rotation ticks, each row followed by its count of ticks
The counts run from 0 to 657.
[140 108  76 126 124 128  79 105 198 118 171 118 108 102  91 143  95  88
 141 124 114 135 156 136 128  93 110 151 161 122 116 166  85 110 160 119
 128 119 106 123 122  98 149 140 161 103 142] : 329
[111 168 137 155 121 157 149 122 122 143  89 144 180 104 185  91 111  91
 112 138 125  95  85 109 149 129 134 163 125 119 169  99 127 144 163 171
 116 143 141 100 100 139 105  88 133 134 148] : 503
[145 145 128 145 131 124 143 128 145 109 186 114  99 154 119 118 140 133
 140 116 111 169 124 111 128  91 124 165 156  61 108  94 117 145 146 110
 171 100  79 131 204 135  93 139 121 138 136] : 656
[150 101 113 142 162 122  94 141 154 119  88 126 142  90 146 147  70 138
 136 124 135 138  89 135 129  98 120 112 165 144 116 163 125 138 121  98
 129  73 111 124 184 138 151 137 185  95  86] : 637
[ 84 141 134 114 132 155  87 100 172 127 150 135 125 116 100 112 126 174
  88  99 149  86 164 146  92 116 140 108 138 115 145  72 137  77 147 115
  87 121  94 120 142 152 110 134 101 142 107] : 413
[ 80 201 141 105  86 141 136 101 108 136 170 121 164 102 181  73 107 113
 120 126  97 134 128 107 145 130 124 134 123 103 138 113 110 136 132 174
 121 156 115 126 115 120  91 134 102 118 163] : 495
[145 147 131 101  79 124 131 149 121 145 174 115 121 135 103 146 115 161
 111 156  92 122 171 148 141 113 101 159 146 112  88 112  89 112  69 166
 132 154 105 126 177 141 134 127 129  81 160] : 613
[130 154 136  94 140  85 162 102 140 123 118  89  92 168 147 160 166 131
 163  87 118 101  95 142 120 110 125 151 131 129 139 143 114 156 185  84
 166  79 116 129 143 140 143 158 114 126 116] : 348
[ 78 163 165 114 136 165 110 120 145 160 113 167 168 122 152 153  99 138
  79 175 119 125 112 134 152 122 114 175 148 104 146 110 124 143  97 142
 112 105 142 109 169 167 120  96 112  95 147] : 181
[149 132 102 127 118 113 114  90 178 132 165  70 110 154 104 132 156 108
 122  79 113 100 154 153 131  94  86 152 137 105 107 142  78 134 179 116
 112 113  85 100 127 121 117 138 100 106 136] : 336
[106 133 125 113 116 149 160 110 215 104 146 157 118  95  90 130 138 123
 141 165 143 128 136 130 114 145 143 142 155 116 128  85  76 106 111 112
 167 171  91 133 117 120 139 131 140 172 151] : 372
[170 100  80 135 142 141 141 125 131 107  99 133 117 112 111 181 152 100
 139 177 134 112 102 152 150 124 130 133 121 148 150 174 130 113 125 153
 152  96 122 131 112 177 159  89 200 120 127] : 312
[ 68 161 137 107  97 124 111 118 174 113 170 121 121  77 171 118  92 133
 157 116 112 112 143 131 111 162 164 129 168 127 147 119  88 103 170 131
 139 165 126 134  97  92 143 147 117 118 148] : 50
[155 104 166 102 100 107 135 129  84 114  73 102 138 153 135  97 118 124
 102 134 171 149 185 140 108 136 116 116 102 147 100 115 134 122  72 122
 150 147 186 139 167  89 129 123 129 117 118] : 160
[132 132 125 122 128 148 130 150 149 160 117 133 140 116 128 181 102 148
 104 164 110  98 112 150 159 102 106 200 157 121 122 113 104 133 114 152
 103 107 119  90 167 181 160  96 162  94 141] : 622
[ 76 192 139  83 140 137 138 109 124 146 172 154 106 112 129 133 139 167
 129 110 118 115 119 109 107  95 145 146 115 108 148  78 154 111 161 137
 108  96  91 137 159 173 122 158 102 159 123] : 420
[112 112 158 148 122 135  95 149 102 119 184 153 115 138 126 156 131 140
 155 161 111 182 138 121 138 168 142  74 143 131  93 194 112 141  70 134
 125 129 135 149 131 115 144 157 133 104 136] : 244
[ 84 125 118  81 122 103 133 114 108 121 134 102  71 101 159 149 121 112
 142 118 148 156 139 136 107 143 186 142 132 148 146 180 132 132 187 102
 160 109 161 143  91 108 151 126 155 106 123] : 36
[ 86 131 122  78 114  96 133 112 101 123 139  98  69 101 163 141 122 116
 145 111 142 156 144 136 103 144 183 130 127 150 141 181 126 132 183 102
 158 113 160 146  92 104 146 134 150 102 122] : 37
[ 93 182 162  93 137 136 135 116 102 178 114 162 161 123 165 153 113 143
  96 157 113 144  83 124 151 112 112 149 115 111 123 138 126 166 101 139
 118  84 129 122 170 168 106 121 109  89 138] : 185
[140 139 124 148 136 127 131 132 156 105 186 120 100 145 116 116 127 129
 140 119 111 166 125 107 129  89 128 168 166  63 115  96 120 140 146 106
 173 103  80 131 204 131  95 141 127 136 137] : 655
[105 123 165 119 127 100 140 133  75 151 131 159 106 128 179 206 118 103
 139 137 107 131 143 116 132 114 126 158 134 159 161 160 157 170 122 151
 117 101 134 147  91 121 152 117 164  89 132] : 551
[152 142 133 143 130 121 153 128 137 112 184 106 100 159 122 116 156 134
 135 115 113 162 128 116 126  94 121 161 148  63 104  89 117 145 146 115
 166 100  82 125 201 139  89 138 121 140 135] : 657
[142 132 186 170 142 125 134 175  82 151 133 159 102 197 154 166 157 123
 156 158 112 153  99  91 120 135 151 157 127 105 126 127 150 151 136 136
 141  91 168 128 154 138 142 123 135 125 146] : 228
[144 157 125  97 135 115 140 147 115 174 113 124 130 115 145 181 108 153
 127 145 102 120  83 140 157  93  99 174 129 133  97 149 104 152 123 143
 110  84 117 107 184 174 158 128 152  82 133] : 626
[127 136 115 148 103 149 151 118  83 163 174 110 119 160 107 125 150 139
 110  94 111 131  93 137 193 125 125 137 145 107 114 161 103 196 128 133
  85 140 111  78 100 155 101 127 131 110 132] : 262
[137 141 125 101  82 128 123 156 129 134 172 135 116 127 100 150  94 157
 122 165  91 132 173 142 140 109 119 163 162 118  99 113  98 106  67 154
 147 158 114 138 178 129 148 131 146  83 162] : 611
[114 104 117  92 138 130  77 123 164 153  89 158 107  96  88 130  88 157
 117 118 174 117 140 145  77 120 163 102 128 157 120 123 120  81 147  79
 108 116 160 129 130 109 153 142 147 120 103] : 401
[105 152 120 101 115 139 171 114 201 124 159 165 111  96  83 133 140 127
 146 168 132 134 124 125 120 137 143 159 140 112 117  90  72 117 116 115
 167 170  92 135 128 117 135 139 129 171 164] : 374
[108 114 120  86 136 128  74 124 163 154 103 162 102  96  88 129  82 158
 122 118 164 120 142 137  78 117 163 102 130 155 117 123 120  80 149  82
 113 114 156 135 137 103 153 150 141 116 108] : 402
[117 150 121 135 134 139 115 138 137 127 163 138 127  99 104  76 120  98
 150 138 143 174 156  83 110 127 125 136  90 117  78 129 119 108 142 159
 105 160 142 130 163  84 152 164  82 180 145] : 450
[160 166 137 141 124 105 156 139  66 158  66 142 165 126 183  90 135  91
 146 124 126 119  75 107 125 128 129 108  75 143 127 148 133 144 153 160
 141 128 146 127 117 105 102 120 115 109 134] : 511
[151 131 111 131 109 124 135 147  76 150 126 117  99 154 132 121  96 140
 162  93 104 131  60 115 165 110 162 140 158 136 138 169 128 174 152 106
 132 115 165 106 109 126 144 152 190 102 123] : 272
[ 92 101 128 176 121 188  98 121 149 124 191 151 135 125  97 144 119 128
 108 146 119 146 135 134 176 155 134 123 185 106 128 162 105 158  91 135
  92 156 115  96 101 139 126 116 140 118 138] : 253
[ 77 122 138 119 100 131 103 113 172  93 147  99 125  80 171 115 102 127
 135 108 139 106 162 151 100 170 167 111 171 142 150 119  97 100 170 122
 129 161 136 127  78  97 143 127 141 119 129] : 47
[152 124 118  72 125  96 146 118 112 187  73 132  99 120  89 134 148 155
 118 111 175 123 111 153  89 123 140 109  68 161  80 138  98 117 145  92
 107 116 151 118 123 118 134 139 133 120 112] : 394
[146 162 116 116 137  99 196 126  87 147  81 157 139  99 139 130 161 131
 163 105 146  88  68 145 132 152 148 107  80 151 131 133 123 134 162 141
 146 151 107 134 115 122 106 124  90 139 122] : 70
[150 118 127 176 138 128  98 152 115 125  64 184 155 113 149 106  90  78
 147 148 138 125 116 108 104 135 155  97 124 146 153 152 155 105 142 143
 160 137 161 150 122  75 119 107 132 106 126] : 519
[161 127  91 101 119  91 135 132  91 131 121 180 112  86  90 121 116 121
 158 114 149 131 151 134 103 126 156  84  89 151 118 138 140  91 131 139
 160 171 118 174 130  63 101 141 110 118 126] : 83
[161  95 117 173 137 129  99 119 166  87 140  93 139 125 119  94 117 139
 114  96 140 141 141 140 120 101 104  91 169 100 102 117 117 125 115 101
 139 109  67 122 188 124  91 134 138 118  89] : 647
[156 101 147 181 116 130  97 121 114 126 124 131 162 124 150  71 101 117
 102 110 142 165 139 106 103 104 111  66 140 113 106 109 129 142  95 123
 113 117  92 130 138  98  63 130 163 109 103] : 205
[149 139  95 114 113 107 104  96 173 138 183  86 105 142 100 133 140 106
 135  91 104 120 153 144 128  88  88 151 138 107  95 155  75 129 176 121
 119 117  86 114 138 107 123 152 105  99 146] : 334
[100  99 106 119 139 127 149 106 110 124 110  86  83 126 132 140 176 102
  96 111 174 130 148 158 124 146 167 148 113 134 149 172 142 143 193 111
 133 106 146 108  83 145 126  74 126 119 104] : 30
[106 103 161 146 134 127 139 122  90 143 117 155 112 143 160 204 143  97
 102 141 126 106 162 139 139 121 124 170 139 141 184 135 169 158 133 158
 107 110 127 126  85 143 131  76 152  99 127] : 547
[106 158 175 105  99 140 107 116 129 144 133 121 172 146 136 117 124 151
  76 155 122 127 172 151 128 138  93 130 121 103  97 108  97 114  71 152
 111 142 142 118 177 134 106 119  72  89 152] : 174
